Look-ups in named tables: a row name and a column name give one cell, copied from the table.

Boseti =
|  | Filoveb | Gik | Mir | Baletel | Borenit | Vuv | Madagiv |
|---|---|---|---|---|---|---|---|
| Kolo | -0.9 | 0.4 | 0.8 | 0.8 | 0.8 | 0.0 | 0.9 |
| Sigol | 0.7 | -1.0 | -1.0 | 0.8 | -0.6 | 0.9 | -0.9 |
| Vure | -0.9 | -0.9 | 0.2 | 0.9 | 0.3 | 0.9 | 0.8 |
| Dunem | 0.8 | 0.9 | -0.9 | 0.9 | -0.9 | -0.9 | 0.9 |
| Gepo | 0.7 | 0.0 | -0.9 | 0.9 | -1.0 | -0.4 | -0.5 |
| Sabe | 0.7 | 0.9 | -0.9 | 0.5 | -1.0 | -0.9 | 0.2 |
| Boleri | 0.9 | -0.9 | -0.9 | 0.5 | -0.6 | 0.9 | -0.9 |
| Zari | 0.8 | 0.4 | -0.9 | 0.9 | -1.0 | -0.7 | -0.3 |
| Maziseb | -1.0 | 0.9 | 0.8 | 0.9 | 0.4 | -1.0 | 0.9 |
| Pag | -0.8 | 0.9 | 0.6 | 0.9 | -0.1 | -1.0 | 1.0 |
| Galiza | -0.7 | -0.9 | -0.8 | 0.9 | -0.7 | 0.9 | 0.7 |
| Femiga | -0.7 | -0.9 | -0.6 | 0.8 | -0.5 | 0.9 | 0.6 |

What is the Filoveb of Galiza in Boseti? -0.7
What is the Mir of Vure in Boseti? 0.2
What is the Mir of Pag in Boseti? 0.6
What is the Mir of Sigol in Boseti? -1.0
What is the Gik of Dunem in Boseti? 0.9
What is the Vuv of Galiza in Boseti? 0.9
What is the Madagiv of Vure in Boseti? 0.8
What is the Borenit of Galiza in Boseti? -0.7
What is the Mir of Galiza in Boseti? -0.8
What is the Mir of Dunem in Boseti? -0.9
What is the Filoveb of Sabe in Boseti? 0.7
What is the Filoveb of Kolo in Boseti? -0.9
What is the Vuv of Zari in Boseti? -0.7
What is the Baletel of Kolo in Boseti? 0.8
What is the Borenit of Dunem in Boseti? -0.9
What is the Gik of Maziseb in Boseti? 0.9
What is the Madagiv of Femiga in Boseti? 0.6
What is the Mir of Zari in Boseti? -0.9

Gif:
columns: Terusi, Zun, Rugufep
Fafed: [7050, 7652, 2524]
Vuzu: [7561, 7445, 1907]
Lod: [6239, 7514, 3654]
Fizatu: [1931, 4948, 7384]

Zun of Fizatu is 4948
Zun of Fafed is 7652
Zun of Vuzu is 7445
Rugufep of Fafed is 2524
Terusi of Vuzu is 7561
Terusi of Fafed is 7050
Rugufep of Fizatu is 7384
Rugufep of Vuzu is 1907
Terusi of Lod is 6239
Terusi of Fizatu is 1931
Zun of Lod is 7514
Rugufep of Lod is 3654
Row with the largest Zun: Fafed

Ganolur =
	Fod	Godil	Nef	Mirilo	Bova	Zudugo	Lamegi	Bobofom	Borek
Soz	62634	58565	35209	35475	58279	76074	30601	49132	66596
Divob	62223	36674	42015	32747	80623	40934	58636	57346	64702
Kopime	43478	61794	52707	41084	68485	72843	22960	30930	53761
Mupel	35842	54411	45922	32880	62433	57359	28882	33001	37052
Somoki	34632	35245	39796	32402	72098	44608	33687	40183	35949
Natuli	42285	29344	72795	52121	70240	64044	47574	34161	58912
Vodit	63167	39113	68435	50864	65778	66066	59390	30226	40109
Nulonez	34457	28243	55479	38527	63582	53677	36191	38474	43053
Rasidet	37284	44566	44128	55869	60438	86840	47454	29828	61953
Litibik	57193	58261	56392	46243	73689	74241	63311	48868	66593
Sefe	57707	54832	34758	50040	70127	50742	54174	20564	34589
Dete	38773	25420	50982	31465	80003	33966	44309	54296	47947
Nuve	35588	26246	28532	36258	68235	52755	46640	48293	41350
Napi	60094	27675	39545	36208	82312	40945	52939	50558	66114

Napi, Fod => 60094
Mupel, Zudugo => 57359
Litibik, Lamegi => 63311
Kopime, Godil => 61794
Vodit, Bova => 65778
Soz, Bobofom => 49132

Table Fir
columns: Rifot, Lopuf, Rar, Fulu, Lir, Sel, Sazenaf
Nez: [87, 95, 58, 154, 13, 145, 148]
Tefato: [104, 88, 95, 94, 139, 110, 88]
Dakil: [147, 56, 91, 101, 142, 155, 58]
Taniker: [87, 95, 58, 154, 66, 145, 148]
Dok: [180, 47, 41, 167, 56, 174, 228]
Bod: [113, 82, 77, 111, 82, 127, 85]

What is the Sazenaf of Dok in Fir? 228
What is the Lopuf of Taniker in Fir? 95
What is the Lir of Nez in Fir? 13
What is the Sazenaf of Taniker in Fir? 148
What is the Fulu of Tefato in Fir? 94
What is the Rifot of Dakil in Fir? 147
What is the Fulu of Dakil in Fir? 101
What is the Sazenaf of Tefato in Fir? 88
What is the Fulu of Bod in Fir? 111
What is the Lopuf of Nez in Fir? 95

